A single turn carries every row of the set below to another of its rows. Some are shown first; where does it send the rows asked next?
S: 14; 35; 26; 7; -12; -4; -19; -13; 9; -14; -26; -11; 18; -18; -23; -9; 29; -7; 11; -3; 5; 19; -28
X: 30; 18; 13; 42; -7; -21; -12; 9; 9; -30; -7; -13; -8; -36; -30; -43; 13; 7; 6; 9; 23; -3; -29
V: 9; 23; 10; 28; 24; -4; -22; -28; -12; -29; -37; -6; 5; -18; -17; -36; 35; -7; -9; -12; 4; 5; -8
D: 6; 3; -4; 54; 21; 7; -12; -8; -17; -5; -21; -25; 4; -25; 3; -36; 47; -5; -8; -13; 25; 2; -8
E: 16; 41; 20; 28; -7; 17; 23; -2; 11; -6; -1; -19; 10; -25; -26; -6; 31; 6; 10; -3; 20; 1; -34
L: 12; 43; 7; 39; 2; 7; 30; 11; -3; -10; -6; -11; 13; -19; -22; -23; 38; 17; 12; 6; 24; -20; -21
T: 28; 9; 11; 48; -10; -19; -14; 15; 6; -23; -3; -18; -6; -38; -23; -40; 16; 6; 6; 9; 28; 0; -29
Y: 12; 32; 6; 46; 28; 17; 20; -19; -9; -25; -13; -12; -2; -23; -20; -37; 37; 3; -7; -12; 18; -16; -15
K: 5; 10; 1; 41; -8; -11; -19; 19; -15; 9; -23; -21; 24; -18; 2; -21; 49; 5; 11; 4; 25; 8; -10
N: 29; 17; 17; 12; 14; -12; -11; -23; 2; -6; -20; 3; 10; 6; -18; -26; 40; 6; -2; -15; -3; 7; 6
J: 14; 33; 8; 38; 9; -5; 34; -1; -1; -15; -6; -15; 0; -2; -25; -24; 11; 16; -21; -7; 23; -12; -26
Z: 32; 24; 13; 29; 18; 7; 25; -13; 5; 1; 3; -7; 2; 1; -20; -25; 41; 14; -3; -15; 10; -10; 0
A: 10; 44; 16; 10; -1; -18; -18; -5; -6; -26; -36; 3; 21; -9; -25; -25; 31; 4; 12; 7; 3; 2; -15
U: 10; 12; 13; 34; -18; 5; -12; 9; 3; 12; -9; -31; 17; -26; -2; -6; 40; -4; 9; -6; 26; 20; -25
P: 27; -3; 8; 36; 10; -3; -7; -4; -3; 18; -5; -14; 9; -1; -2; -24; 49; 7; -2; -17; 13; 7; 8
F: 6; -3; 0; 49; 0; -17; -4; 11; -12; 8; -14; -32; 9; -4; 1; -23; 25; 7; -21; -10; 29; 10; -15
H: 9; 23; 14; 16; 7; -29; -16; -13; -5; -22; -34; -8; 10; 5; -21; -25; 10; 0; -21; -8; 6; 12; -17
Q: 29; 12; 13; 43; -10; -24; -22; 10; 6; -29; -10; -16; -5; -35; -25; -40; 14; 3; 5; 9; 21; 3; -28

V goes to D
S goes to U
H goes to F
And these:
N goes to P
L goes to A
X goes to Q

